Each row has a name. Each question is about the rows just above it.

z511: [105 135 103  97 101]
z228: [169 119 169 173 168]
z522: [157 119 162 120 155]
Which entry of z228 is missing from [168 169 173 169]?
[119]
Which entry of z228 is missing from [119 173 169 169]?
[168]
Shuffled z522 with one entry gone: [155 120 162 157], missing
[119]
z228 without one entry, shuffled: [119 169 169 173]. Gone:
[168]
z228 without one entry, shuffled: [173 169 119 169]. Gone:
[168]

z15: [ 88  85 139 126 122  98 112 161 117 161 119 111 131 173 112 127  90 138
 167 105  97 139]
z735: [169 169 154 171 175 122 101 132 164 152 124 137 139 113 155  97 152 146
 167 152  85 163]
z547: [132 170 125  93 134 113  91 138  93 130  97 161 103 118  84 171 158  84
 166 126 109  94]
z854: [118 167 124 157 163 170 141 123  92 164 167 105 147 132 171  83 106 171
 156 154 173 134]
z737: [122 156 104 121 141  98  92 103 103  82 102  93 107 122 134 113 162 129
 104 137 135 137]
z511: [174 163 124 128 104 157 153 106 173 164 132 113 128 128 112 117 142 106
 163 136 161 155]
z522: [128  95 104  93 144 113  94 106  84 110 105 103 145 133 145 134  97 156
  91  82  88 115]
z51: [117  92 157 160 166  93 158 165 117 102 168 132 106 150 153 133 108  96
 128 137  83 129]
z59: [143 153 156 138 128 135  89 148 122 153 172 138 142  92  84 124 167 134
 125 148 132 128]
z202: [ 96 116 149 118 152  88 124 126  88 121 144 125 122  93 126 133 134  84
 156  87  83 125]
z228: [ 88 115 101 143 118 143 143 132 131  96 100 100 161 114 131 100 156  93
  84 118 114 161]
z50: [111  85 149 135  94 117 134 122 141 120 127 145 168 146 131  94 154 146
 158 116 120  92]
Which entry of z522 is missing from [134  97  95 106  93  94 104 103 105 113  91  82 156 128 115  88 110 145
 133 145  84]?
[144]
Shuffled z737 with one entry gone: [162 102 107 134 135 104 104 122 121  92 156  93 122 129 137 103 137 141
  98 103 113], missing
[82]
Shuffled z522 with one entry gone: [ 94 144 133  97  88  93 105 106  91 156  95 145 128 134 145 110 103 104
 113  82  84], missing
[115]
Shuffled z228 with one entry gone: [ 88 101  84 143 131 161  93 114 100 100 118 143 118  96 115 161 114 156
 131 100 143], missing
[132]
Shuffled z511 with one entry gone: [104 164 128 174 112 106 106 153 142 163 163 132 117 161 128 128 136 157
 124 155 173], missing
[113]
Which entry of z854 is missing from [118 173 124 106 156 171 141  83  92 170 132 157 164 167 147 105 123 134
 154 171 167]?
[163]
z59 without one entry, shuffled: [142 172  89 138 138 128  84  92 148 122 132 148 128 134 135 124 156 167
 153 153 125]. Gone:
[143]

z854: [124 135 129 121 133 121 105 142 137 122 130 142 116 128 124 133 132 122
 129  95 124 135 150 112 139 139 121 122 134 139 126 127 113 126 146]
z547: [124 133 114 145 124 116 138 146 152 163 121 132 111 152 124 131 142 111
 131 134 152 114 115 114 119 146  96 137 141 133 147 110 111 167 122]
z202: [138 129 120 137 116 145 145 124 132 154 123  88 141 143 118 120 151 125
 119 182 126 132  82 137  99 113 136 139 141 118 131 128 146 111 116]
z51: [131 119 132 131 125 138 147 109 111 121 129 116 143 120 136 123 117 139
 127 155 126 125 115 148 124 113 144 130 117 115 124 134 148 121 113]
z15: [125 129 124 134 128 120 130 135 136 138 126 138 119 134 129 131 129 122
 132 122 140 121 131 122 130 138 114 130 129 131 136 121 118 149 125]
z522: [138 134 124 123 121 145 120 130 133 138 127  92 138 137 111 122 154 125
 117 155 110 148  99 128 106 114 144 131 145 126 121 135 140  91 137]
z50: [134 140 120 125 123 136 113 143 146 146 125 103 126 143 109 125 160 116
 119 137 117 145 108 115 109 127 129 131 152 134 127 127 126 106 144]
z737: [128 140 127 115 132 126  97 148 142 125 130 132 117 131 115 132 144 119
 124  98 115 145 143 108 131 136 126 122 143 142 122 129 114 111 156]
Shuffled z522 with one entry gone: [138 125 135 127  91 120 117  92 134 145 145 148  99 121 114 154 133 128
 106 138 138 130 111 155 131 126 137 123 137 124 110 140 144 121], missing
[122]
Shuffled z522 with one entry gone: [138 131 133  91 137 140 127 114 138 117 106 137 110 135 138 145 111 123
 154 145  92 121 155 126 134 130 120 125 124 128 144  99 121 122], missing
[148]

